R: rows in a few groups, each row roughly a mix of its group's directions:
R (80 x 14):
-2, 22, -1, 5, -13, -4, -12, -32, -6, 33, -30, 29, -12, -28
-31, -16, 3, 8, -34, -9, 23, 3, 10, 35, 0, -5, -34, -13
18, 1, -4, -9, 54, -3, -19, 16, 9, -14, 11, 9, 1, 35
10, -15, -2, 25, -1, -14, 22, 15, 2, 30, 8, -40, -35, -3
26, 24, 1, -9, 15, 9, -26, 5, -25, 2, 15, -47, 7, 15
14, -19, 7, 10, 33, -16, 7, -3, -15, -37, 13, -16, 28, -29
-20, -6, 6, 16, -27, 12, 16, 25, 6, 46, -11, 26, -13, -8
6, 6, 0, 19, -35, 14, -5, -19, -15, 36, -26, 15, 8, -32
2, -13, 4, 7, -36, 24, 48, -4, 9, 3, 1, 17, -11, -27
-4, -12, 24, 16, 14, 5, 10, 33, -29, 30, 23, -13, 8, -29
19, 13, 15, 13, -27, 17, 2, 13, -24, -25, 2, 16, 40, 23
-9, 2, -1, 6, -9, -2, 10, -17, 13, 38, -23, 39, -30, -23
-20, -45, 8, 15, 11, -9, 14, 40, 9, -10, 16, 11, 16, 15
32, 28, 1, -7, 46, 9, -19, -12, -8, 3, -10, 30, 5, -7
-1, -10, 0, 23, 2, 9, 22, 44, -2, 25, 3, -29, 3, -32
10, 3, 2, 10, -57, 29, 3, 7, -17, 8, 2, -22, 16, 17
-4, 11, 3, 12, -34, 9, 22, 7, 12, 36, -15, 29, -32, 7
-11, -34, -7, 19, -24, 1, 6, 4, 14, -23, -16, 34, 34, 6
-11, 25, -15, -29, -23, 17, -27, -16, 13, 18, -11, 2, -19, 33
6, -9, 8, 20, 20, 5, -7, 14, -7, 56, -7, 31, -9, -15
-28, -33, 2, 1, -4, -15, 14, 32, 15, -2, 24, -25, -15, 28
-20, 41, 2, -2, -39, 9, 3, 29, -7, 16, -7, -28, -4, 0
14, 37, 21, 19, -24, -7, 11, 25, -23, -17, 2, -2, 9, 32
20, -22, 5, 16, 32, 10, 9, 20, -5, -24, 4, 22, 40, -15
2, 11, -3, -1, -37, 15, 25, 7, 19, 17, -3, 15, -36, 33
-7, 3, -6, -3, -42, 1, -3, -1, -10, -5, 10, -58, 0, 15
-4, 27, 2, -10, -21, 1, 17, -38, -2, 2, -17, 16, -16, -44
-19, 7, 23, 22, -11, -30, 10, 10, -16, 42, 1, 5, -30, -9
12, -21, 1, 1, 56, -23, 1, -12, 11, -20, 4, 27, -3, -6
-26, -24, 3, 4, 8, 6, -9, 54, 2, 15, 17, -13, 16, 19
-20, 27, 18, 17, -29, 0, 11, 40, -18, 28, -4, -10, 1, -14
6, 3, -8, -19, 31, -9, -34, -25, -11, -31, 4, -24, 26, -7
7, 6, 11, 21, 27, 2, 17, 48, -7, -14, 1, 7, 30, -22
-24, 17, 11, -14, 14, -36, -14, -28, 2, 8, -6, 32, -30, 5
25, 38, -4, -25, 19, 4, -19, -16, -12, -27, 9, -32, 2, 10
-8, -5, 9, 22, 33, -28, -20, 43, -9, 12, 5, -8, 9, 24
19, -10, -5, -16, 13, 4, 10, -26, -4, -52, 17, -22, 18, -16
-18, -4, 16, 11, 33, -9, 6, 27, -6, 9, -4, 33, 18, -39
8, 8, -5, -11, 36, -20, -35, -3, -6, -27, 9, -27, 13, 28
3, 11, -5, -1, -58, 27, -2, 2, -9, 9, 1, -30, 5, 19
17, 4, 13, -1, 59, 3, -4, 16, -8, -6, 9, 31, 15, -11
-19, 4, 1, 5, 30, -21, -48, 22, -12, 25, -7, -5, 17, 11
10, 34, 6, -3, 31, -9, 3, 24, 1, -45, -3, 13, 21, 11
8, 1, -3, -7, -29, 21, 27, -39, 3, -4, -10, 16, -6, -41
-8, -14, -9, -26, 14, 12, -19, 13, 4, -29, 24, -35, 22, 25
-14, 6, 17, 14, 12, 6, 8, 41, -13, 6, -5, 24, 33, -35
-31, -2, -11, -33, 26, -6, -21, -25, 19, 6, -10, 24, -10, -24
14, -15, 6, 8, 31, 5, -20, 36, -14, -4, 22, -21, 26, 27
-5, 29, 5, -4, 45, -39, 4, 10, 12, -18, -3, 6, -24, 3
16, 16, 8, 22, 41, -43, -22, 7, -12, -5, -5, -4, -2, 21
3, -11, 11, 24, 16, -16, 15, 49, 3, -3, 16, -8, -6, 36
9, 2, -11, -27, 22, -2, -25, -16, -2, -40, 15, -31, 15, 20
-2, -22, -22, -24, -16, 10, -17, -49, 16, 9, 0, -12, -22, 11
8, 14, -15, -31, -30, 27, 5, -46, 10, -16, -4, 1, -11, -5
32, -48, -13, 9, -4, 31, 3, -12, 0, -11, 10, -6, 27, 2
10, 24, -16, -32, 4, 3, -31, -43, 2, -23, -4, -14, -1, 14
18, 20, 3, 9, -30, 19, -14, -13, -34, 9, -8, -25, 28, -24
3, 5, -10, -8, -50, 42, -6, 3, -6, -2, -2, -20, 26, 9
12, 42, -1, -28, 11, -1, 6, -37, -1, -27, -5, 3, -13, -23
5, 32, -15, -28, -14, 7, -26, -31, 10, -1, -10, -3, -21, 33
-10, 34, 5, -3, -52, 0, -4, -1, -12, 14, -3, -20, -16, 26
-17, 11, -10, -35, -30, 14, -28, -41, 6, -3, -7, 12, -1, 16
21, 30, -10, -20, -1, 6, -17, -22, -8, -43, 1, -27, 16, 15
-3, -29, 17, 21, 15, 4, 0, 44, -20, 19, 22, -11, 23, 0
32, 22, -4, 3, 26, 14, -23, -18, -7, 8, -23, 39, 15, -9
3, -28, 15, 27, 19, -12, 29, 43, -4, -12, 20, -8, 11, 1
-7, 27, -1, -22, -18, -6, 7, -17, -3, 6, 11, -47, -37, -4
-35, -20, 0, -6, -23, -19, 25, 11, 19, 2, 15, -22, -34, 12
-11, 6, 9, 13, 31, -41, 13, 10, 5, 22, 1, -5, -42, -11
-10, -33, 10, 9, 23, -6, 2, 46, -2, -2, 28, -16, 12, 22
11, -17, 7, 8, 52, -10, 4, 8, 2, -23, 2, 33, 21, -15
-16, -19, 9, 23, -31, 4, 19, -1, -5, 25, -14, 27, 8, -39
11, -3, -3, -8, -22, 18, 27, -40, -1, -14, -6, 11, 1, -45
21, 14, -5, -9, 42, -12, -1, 1, 11, -50, 0, 10, 10, 17
-18, -32, -9, 15, -43, -1, 10, 1, 12, -29, -11, 8, 29, 9
-18, -1, 0, 7, -41, 28, 4, 23, -10, 35, -3, -20, 10, -22
-19, -10, 7, 14, -21, -2, 22, -6, 2, 36, -13, 30, -18, -38
14, 7, 2, 17, -22, 17, -4, -18, -20, 4, -23, 24, 35, -36
4, -22, -2, -13, 22, 4, -2, -4, -7, -43, 21, -29, 32, -16
19, -19, -19, -16, 37, -11, -7, -33, 23, -27, 4, -2, -16, 14
which group is each row in? (one row of each group first):
-22, -10, 1, 2, -36, -6, 10, 11, -4, 18, 17, -50, -19, 7
H
-22, 5, -7, -14, -27, 22, -14, -21, 0, 35, -19, 19, 2, -34
V
-19, -22, -5, -21, 27, -12, -18, -38, 12, 8, -3, 35, -11, -16
J

-3, -2, 6, -19, 47, -13, 5, 23, 10, -25, 29, -12, -11, 23
H
-28, -4, 4, -1, -29, -10, 34, -17, 13, 5, -10, 21, -24, -34
H
18, 26, -16, -17, -15, 6, -21, -25, -1, -33, -6, -31, 10, 26
H
12, -24, -7, 12, -32, 42, 6, 16, -9, 8, 4, -18, 34, -11
J
22, 20, -3, -21, 46, -2, -19, 4, 0, -26, 15, -15, 0, 28
H
4, 7, 11, 29, -5, -16, 20, 35, 6, 25, -4, 17, -29, 32
V
